In the rows, 128 means zero.
Named moves (each a turn or a mirror), then the moves between two rows, first move first; the first pair answered:
C:
[135 152 114 118 135 127 104  94 128 151 135  88 125 120 152 147 157  63
 103 151 178 171 120 140  91 106 142 139 137 153  99  94 118 142 106 124] |-> [134 148 111 122 138 123 107  94 132 152 135  84 125 120 149 147 156  58
 114 152 175 164 131 141  91  99 145 140 141 149 104  97 116 142 103 133]
[118 166 161 117 141 180 135  71 111  94 131  69 153 141 154 125 107  91
 139 173 136 159 114 114  73 160  98 183  86 174  96  70 104 128 120  98] |-> [108 144 171 144 152 160 132  54 116 105 132  58 157 129 132 120 112  64
 184 158 131 134 138 126  57 128 109 173  79 185 108  95  89 113 106 134]
[117 112 124 125 121 114 138 104 121 127 124 131 130 132  93 125 147  99
 168 122 115  97 176 130  97  93 126 117 141 134 147 123 130  96 106 167] |-> [126 155 112  73 100 149 137 133 119 108 120 149 132 152 135 128 140 136
  83 143 128 142 131 114 119 152 103 145 143 124 119  77 142 130 132 101]
[123 111 115 131 116 125 117  59 150 125 152  71 132 124 145 125 141 110
 121 146 112 128 113 127  95 141 132 131 123 119 138 134 107 125 140 111] |-> [123 118 112 127 111 131 116  65 151 123 148  70 135 129 148 124 138 113
 111 143 111 133 112 117  94 147 131 134 124 119 137 126 113 125 146 110]
R:
[131 154 135 131 113 122 158 152 123 118 134 119 138 128 147 167 128 184
  70  98 140 147 120  94 176 135 105  87 129 141 129 125 130 135 146  81] |-> [136 165 130 126 115 130 159 134 122 118 140 110 152 128 166 167 136 166
  69 108 144 151 117  88 173 134  97  89 136 145 131 107 126 136 138  80]
[106  98 109 160  92  86 108 188 131 143 149 104 102 126 110 109 160 139
  96 103  99  96 152 128  93  93 141 140  91 106 109 122  74 180 147 169] |-> [118 123 104 136 101 118 102 148 136 143 170  77 132 128 147 103 176 101
 101 123 106 108 152 118  64  94 129 135 109 119 123  80  64 181 122 157]
[126 129 139 133 130 130 121  97 126 134 128  96 128 131 112 142 141  97
 117 139 144 132 129 133 101 105 144 155 129 137 120 133 126 119 116 135] |-> [119 118 151 136 147 132 131 106 120 127 130 102 143 138 118 131 134 106
 154 128 119 113 131 122 118 118 145 136 124 137 152 144 128 111 109 149]
[129 132 118 124  97 133 114 158 145 104 112 157 123 105 144 122 128 182
  85 130 103 120 100 128 139 126 131 109 127 117 120 101 138 156 140 106] |-> [132 143 122 116 104 149 113 134 145 104 121 140 140 105 168 121 135 162
  89 142 103 129  97 122 117 135 119 107 139 125 132  82 129 157 127 100]
J:
[159 157 136 118 137 114  98  77 166 111 113 156 144 124 156  76 183  52
  88 125 112 135 132 133 125 111 132 103 134 146 122  62 109 158  96 119] |-> [161 166 135 118 130 123 100  80 156 126 111 147 131 132 154  90 184  47
  65 138 125 153 123 141 126 115 142 121 130 141  93  70 109 160 103 118]
[126 115 121 161 135  93 127 132 137 151 126 116 117 122 117 117 119 111
 183 107 126 118 147 150 139  82 161  87 131 134 152 144 121 130  89 161] |-> [134 130 108 153 122 101 132 138 117 175 125 113  86 139 117 148 116 106
 139 131 162 160 133 150 129  89 180 126 120 120 102 162 126 132 105 149]
[132  99 138 135 137 137 147 120 117 136 131 121 127 145 150  88 148 122
 138 103 116 121 126 120 131 132 119 140 148 119 126  91 130 126 136 156] |-> [136 104 135 137 129 138 153 129 108 143 130 119 116 150 153 100 148 116
 117 111 129 131 126 121 124 140 130 160 148 116 114  99 133 126 143 156]
X:
[117 120 136 146 137 129 138 110 117 130 144 123 128 134 101 103 135 115
 150 127 123 110 141 120 114 131 121 130 123 135 136 146 130  99 110 128] |-> [118 125 134 138 124 125 127  99 127 122 142 118 118 126 105 106 149 108
 122 134 136 114 144 126 100 123 113 139 135 134 122 125 127 110 113 115]
[133 139 116 117 137 122 154 151 115 136 133 140 144 131 138 114 104 146
 132 125 120 120  99 120 165 152 129 122 128 138 149 139 130 143 117 129] |-> [132 136 106 133 137 108 144 136 122 162 132 118 120 124 130 133 122 106
 129 131 142 129 121 136 134 106 153 130 131 148 123 144 125 144 102 146]
[120 142 139 161 136 124 128 138 110 117 116 136 122 122 105 134 112 123
 149  99 103 133 146 122 138 149 131 147 127 130 126 148 132 113 136 153] |-> [127 142 131 149 123 115 112 124 124 123 115 128 109 120  96 141 126 105
 124 109 125 134 153 135 113 130 128 158 139 134 101 128 128 120 131 138]
B:
[122 116 177 119 106 144 182 142 107 119 134 164 132 134  62 119 124 170
 118 115 103 125 133  94 120 159  95 163 109  98 113 163 160  98 166 141] |-> [150 146 143 110 108 135 175 183 115 158 125 155 108 142 115 143 115 171
  83 119 132 182 103 100 160 151 136 139 104 126  97 161 168 149 154 124]
[133 145 125 140 142 137  92 125 143 102 118 138 161 103 159 139 111 138
 122  97 127 136 108  81 134 126 142 117 154 120 143 125 151 145 137 115] |-> [121 134 130 144 138 146 101 105 134  96 124 142 173 106 141 134 107 136
 140 101 116 117 121  76 120 137 127 130 154 108 146 131 144 123 143 123]
[104 138 120 124 121 124 127 127  94 144 142 146 131 125 125 121 125 137
 114 105 117 148 126 141 148 163 140 122 147 123 138 168 156 160 142  97] |-> [101 131 125 126 117 113 112 127 105 133 132 155 136 108 108 110 131 138
 112 102 117 133 136 146 141 152 133 111 152 123 137 155 153 162 140  89]
Pairs:
Each pair is two moves apart.
[137  91  97 129 114 106  97 138 122  83  92 125 131  95 105 134 116 162
 140 140 136 111 136 121 133 119  90 159 117 102 130 141 136 151 169  98] |-> [153 109  79 123 120 114 110 157 106 113  94 110 123 114 136 147 106 159
 137 150 153 151 114 116 151 126 121 161 108 115 122 155 142 165 163  97]
B B
[109 138 139 156 152 126 160 138 107 144 150 124 129 162 152 129 106 136
 163 127 109 116 117 110 140 140 140 110  79 143 181 183 129  91 140 167] |-> [105 169 139 100 111 148 113 128 151  95 140 144 138 145 162 113 126 160
  62 148 125 123 105 116 114 158  81 135 108 123 140  93 130 125 152  91]
X X
[141 148 107 113 133 129 115 106 152 128 127 100 132 127 155 132 145  86
 117 156 164 145 137 133 103 114 120 108 153 148 120 103 130 154  98 117] |-> [114  99 144 148 137 113 137 122 140  99 122 132 142 125  99 112 120 140
 177 121 112  79 153 130 123 125 108  99 131 126 154 156 136 115 124 152]
B R
[123  97 195 141 110 133 157 160 123 156  91 156 133 160 108 123 132 113
 156 124  94 131 128 156 134 174 149 150  97  96 114 163 120  97 182 136] |-> [131 131 171 115  95 133 114 143 155 161  88 139 121 143 133 138 164  81
  89 143 134 169 123 171 110 147 151 157 121 110  67 106 113 135 165  98]
R B
[165 151 123 103 120 115 131 212 157 154 153 159 107 160 182 116  89 149
 118 120 108 180  73 121 193 170 152  94  90 136  94 119 165 193 115 119] |-> [156 128 126 134 143  86 129 194 166 168 161 142 118 140 169  99  97 118
 189 101  98 148 103 132 188 125 169  50  91 154 133 135 157 186  82 160]
X J
[107 121 132  96 106 143 109 108 139  90 132 145 139 118 130  97 131 150
  80 137 122 121 106 109 112 166  60 148 155  94 131  68 141 142 148  90] |-> [105 103 133 107 103 123 117 137 141  90 119 164 116 120 102 100 118 182
  82 124 113 112 108 116 134 161  66 145 139  86 128  96 150 138 164  94]
R R
[127 132 150  96 119 158 140 133 127  85 136 150 176 135 141  97 117 175
 117 120  89 104 114 107 139 179  85 123 133 116 154  99 137 133 135 102] |-> [131 136 134 128 108 147 154 125  87 144 138 133 110 154 112 161 118 132
  83 149 152 154 128 118 102 143 132 192 118 112  69 166 141 116 144 132]
C J
[122 107 123 155 137 110 122 122 127 143 121 123  93 126 105 150 130 109
 161 115 138 119 146 139 109  89 161 114 117 126 122 154 121 108 118 169] |-> [138 136 116 127 131 148 146 165 103 133 117 136 109 147 150 148 103 154
 127 120 129 153 101 112 161 163 152 124 106 120 133 148 134 124 146 131]
C X
[104 101 129 144 116  94 112 125 146 118 104 128 102 103  72 118 139 135
 123 121 145 100 161 157 111  94 114 128 136 112 100 141 128 117 139 129] |-> [130 128 103 142 124 103 129 163 125 159 108 107  86 129 124 153 131 127
 104 132 171 160 129 146 148 106 162 128 122 138  88 160 135 145 136 130]
B B
[132 125 145 137 121  79  92 164 162 124 105 123 130 136  94  99 141 153
 155 112  89  99 118 165 122 114 157  97 142 148 172 110 122 140 124 122] |-> [152 150 134 134 137 106 126 181 114 159 119 105 119 173 137 127 117 137
 158 129 107 148  89 151 142 149 193 111 123 159 170 144 123 140 129 131]
B B
[110 120 141 154 128 147 150  91  91 125 150 139 141 138  91 119 113  94
 181 150 119  93 141 123  96 137 125 150 112 108 124 153 116  72 155 149] |-> [143 164  92 141 126 127 135 158 108 171 131 125 100 138 155 153 118  95
 115 148 163 173  96 138 143 117 188 121 115 142  86 136 128 146 138 124]
J B
[133 115 117 138 122 123 124 112 113 161 118 113  79 138 109 171 127 105
 119 137 161 155 117 111 112  78 151 169 157 123 123 145  78 116 111 140] |-> [125 114 130 108 119 124  86  97 155 110 115 122 117 112 111 128 145 126
 120 119 132 111 119 117 104  84 102 135 184 123 159  81  73 131 101 113]
J X
[129 109 137 139 131 101 167 147 105 145 126 131 135 129 108 120  86 174
 166 122 109 125 139 143 164 123 161 109  87 142 151 179 116 127 124 172] |-> [141 132 114 136 124  97 156 143 106 173 119 117 102 134 124 149 103 144
 121 135 160 174 134 150 139  96 186 126  91 150 100 171 115 153 120 159]
C X
[147 158 142 123 104 164 133 108  89 128 146 129 128 172 119 147 101 112
  76 170 148 176 124 103 112 176 120 175 112 104  84 146 116 119 155 119] |-> [135 125 166 143 138 153 145 105 100  96 150 132 175 151 120  98  94 132
 179 132  86 102 131  99 146 181 103 100 113 121 180 150 109 101 131 153]
X J
[118 168 109 103 115 101 128  77 113 115 101  95  95 125 159 100 106 137
  91 100 139 204 143 117 144  83  99  84  80 143  84  64 110 153 113 118] |-> [ 99 150 138 110 110 116 140  47 106  84 109 110 115 125 125  84 106 144
 108 104 112 157 164 109 111 100  56 108  86 117  93  62 105 117 129 120]
B C
[127 161 158 119 101 166 141  98  86 102 152 151 142 146 128 105 110 104
 111 146 146 144 131 127  99 178  68 165 140  97 102 122 146  81 142 128] |-> [145 170 138 117 135 159 157 142  91 115 151 140 160 148 187  92  98 125
 153 120 123 156 100 120 164 186  99  94 135 137 158 120 148 113 119 133]
B R
[135 145 134 116 115 143 129 148 128 110 128 145 131 140 130 130 123 150
 103 127 127 135 104 116 138 161 127 150 125 114 124 133 138 139 153 111] |-> [141 142 121 134 113 122 119 129 136 138 136 123 104 130 122 150 142 111
 106 132 156 150 122 130 110 117 150 156 126 126  90 144 130 143 134 128]
X X
[139 135 129  93 107 147 106 127 142 105 123 152 101 152 123 129 151 166
  51 134 137 142 109 124 115 156 115 155 135 110  85 108 128 138 173 106] |-> [138 124 133 128 165 157 147 100 103 148 153 109 138 159 153 118 143 109
 188 125 106 119 123 112 122 142 151 103 120 151 170 148 110 105 128 181]
R X
[126 116 131 130 115  95 104 153 150 111 107 152 118 109 107 109 134 164
 113  96 120 112 137 130 144 119 114 114 141 125 129 114 137 153 133 100] |-> [128 119 133 119 134 113 108 132 144 105 120 136 142 111 134  96 135 146
 144 101 104 106 128 121 143 133 102  95 149 135 158  94 130 146 117 104]
R R
[138 132 133 117 129 158 125 107 120 130 124 145 117 126  88 145 127 140
 100 133 130 123 114 143 123 126 144 158 122 121 110 142 136  97 162 130] |-> [134 119 147 125 137 155 121 106 123 118 127 149 140 125  85 123 122 149
 132 112 102  94 119 138 137 132 137 132 120 128 147 140 137  92 160 136]
X J
[135 113 132 122 164  95 143 107 113 131 131 147  99 132 105 157 122 124
 165 167 121 126 105 136 133 112 172 155 125  90 115 155  79 101 111 159] |-> [126 105 134 119 156  67 120 110 144 114 122 156  97 104  87 144 131 136
 147 152 119 112 113 148 133  89 163 130 139  96 112 136  79 122 103 142]
B B
[120 120 127 108 122 198 196  82  52  94 113 147 159 178 128 115 113 147
 131 162 116 154 152 102  85 152 108 174 107 120 164 174 166  89 176  81] |-> [148 149  86  88 145 177 169 133  97 109  97 129 165 161 211 105 118 149
 122 134 127 196 116 111 150 128 149  94 120 174 196 129 166 174 132  61]
B R
[ 97 132 159 134 104 140 149 127  97 151 122 140 114 168 154 179 111 126
 116 181 146 148 128 154 117 127 150 175 132 109  93 150 167 136 124 116] |-> [105 147 138 120 111 124 115 132 146 138 110 131 133 139 198 154 132 125
 118 158 146 144 118 167 141 107 144 112 154 140 124  88 168 183  89  92]
R B
[113 109 139 160 116 118 100 114 130 124  94 155 108 152 108 124 100 156
 121 134 114 160 145 150 123  83 129 130  58 152 125 128  92 144 116 191] |-> [118 133 133 145 121 143  97  82 125 133 108 130 121 161 130 133 108 126
 111 154 127 176 144 148  95  85 116 145  72 158 119 106  87 144 108 181]
B R
[104 127 146 129 133 150 104 131 143  95 143 157 161 120 151 105 113 165
 140 105  91  91 118 122 155 143 105  91 148 118 149  86 139 156 134 112] |-> [ 92  92 141 163 128 102  90 142 146 113 127 166 122 105  91 122 114 157
 142  92 111  80 146 145 142  92 131 101 143 107 119 124 143 147 133 137]
R C
[134 114 107 124 136 105 149 144 133 141 136 114 136 141 118 155 134 134
 140 128 111 142 103 128 166 132 177 124  90 159 164 161 144  96 127 174] |-> [134 131 116  84 110 123 122 142 157  97 125 133 153 134 128 139 139 163
  77 135 106 144  88 120 162 164 132 138 113 137 153 100 150 111 142 118]
X X
[112 121 111 109 100 128  92 106 153 110 101 158  91  91 129 128 159 167
 112 141 132 110 134  92  99 112  82 121 147 111  78 104 134 159 112 102] |-> [113 112 112 126  93 118  96  92 145 130  95 154  75  94 109 144 162 149
 124 143 145 112 150 104  86  92 103 129 141 114  65 127 130 151 109 122]
C J
[140 108 156 151 146  97 151 139  62  95 147 121 150 143 154 111 104 126
 196  96 120  96 114  68 137 119 146 144 128 135 172 148 153  94 102 158] |-> [136 134 154  99 108 111 106 124 108  49 136 144 154 125 162  96 132 141
  98 116 136 112  97  74 108 136  96 169 156 113 126  58 156 123 111  84]
X X
[126 121 130 156 130  91 171 150 129 180 133 105 128  95 150 141 118 116
 175 108 146 144 139 135 170  83 146 119  91 152 123 141 137 146  86 134] |-> [127 119 130 154 124  81 156 141 142 172 133 101 133  88 149 135 125 105
 173 110 144 134 143 136 163  72 139 112  98 156 125 126 136 152  77 128]
R J
[136  76 115  98  83  86  80 120 165  68 154 149 150  75 126 103 158 121
 134  79  94  99 126 152  98 115  67 140 142 130 189 117  97 130 124 109] |-> [151 112 105  80 100 140 120  91 118  90 186 122 178 112 187 112 145  84
 159 114  96 134 104 125  92 159  72 152 142 145 207 119  97 116 121 114]
J R
[130 122 145 152 140 119 143 152 109 132 143 129 122  97 127 120 117 200
 176 151 108  95 121 138 163 143 112 129 124 117 159 168 143 126 140 134] |-> [130 145 130 125 110 121  98 131 147 115 137 128 111  79 125 121 147 184
 106 169 140 113 125 148 125 130  86 152 153 109 108 107 142 158 134  84]
X X
[141 166 103 105 140 144 119 114 133 131 141 104 134 122 159 132 147 101
 146 121 144 131 104 118 144 132 128  73 139 144 148  90 120 153 111 131] |-> [146 169  99 111 133 144 129 112 117 145 137 101 115 134 155 152 150  91
 125 133 164 155 100 127 137 130 143 106 133 141 122 102 121 149 118 136]
C J
[169 147 101  98 120 138 124 131 130 125 128 109 148 154 173 151 132 110
 104 116 118 158 115 132 131 144 123 112 136 132 129 113 123 147 110 101] |-> [150 102 111 141 127  91 129 143 130 141 115 119 118 142 116 152 128 111
 143  87 113 121 147 147 134  99 152 100 117 127 134 171 126 130 108 149]
C R
[151 155  97  96 101 159 113 142 137 112  89 135  93 153 147 138 134 135
  94 111 123 145 111 134 129 135 132 181 154 148 104 112 145 134 119 115] |-> [141 126 106 126 133 141 112 131 138 122  96 126 116 137 142 116 131 128
 188  84  88  96 132 138 142 107 142 132 156 170 166 135 134 118  96 159]
J X
[131 149 114 130 121 142 108 112 124 133 118 119 129 124 148 141 144  87
 111 147 160 152 127 126 110 115 128 146 144 138 100 100 120 132 113 121] |-> [127 142 128 136 138 148 125 101 113 127 134 109 156 132 152 125 138  92
 164 141 132 129 131 113 115 131 115 131 142 142 142 109 113 113 112 149]
J B
[119 120 142 135 149 121 119 110 149 114 138 120 160 109 124  82 132 116
 156 107 107  85 141 123 131 103 104  97 134 143 165  94 126 133 112 129] |-> [122 124 137 129 142 119 107 104 157 113 137 118 152 105 122  88 137 110
 144 113 117  92 148 124 120  99 102  97 140 137 155  83 127 137 114 120]
X X
[112 160 140  94 130 128 126 101 143 114 132 137 201 154 139 171 147 136
 122 133  97 161 138 170 122 151  76  77 138 104 147 110 110 138  92 122] |-> [110 162 134  93 116 124 124  99 142 113 124 140 185 155 124 178 149 131
  94 137 113 174 137 174 109 142  77  96 136 100 122 107 113 140  96 110]
J B
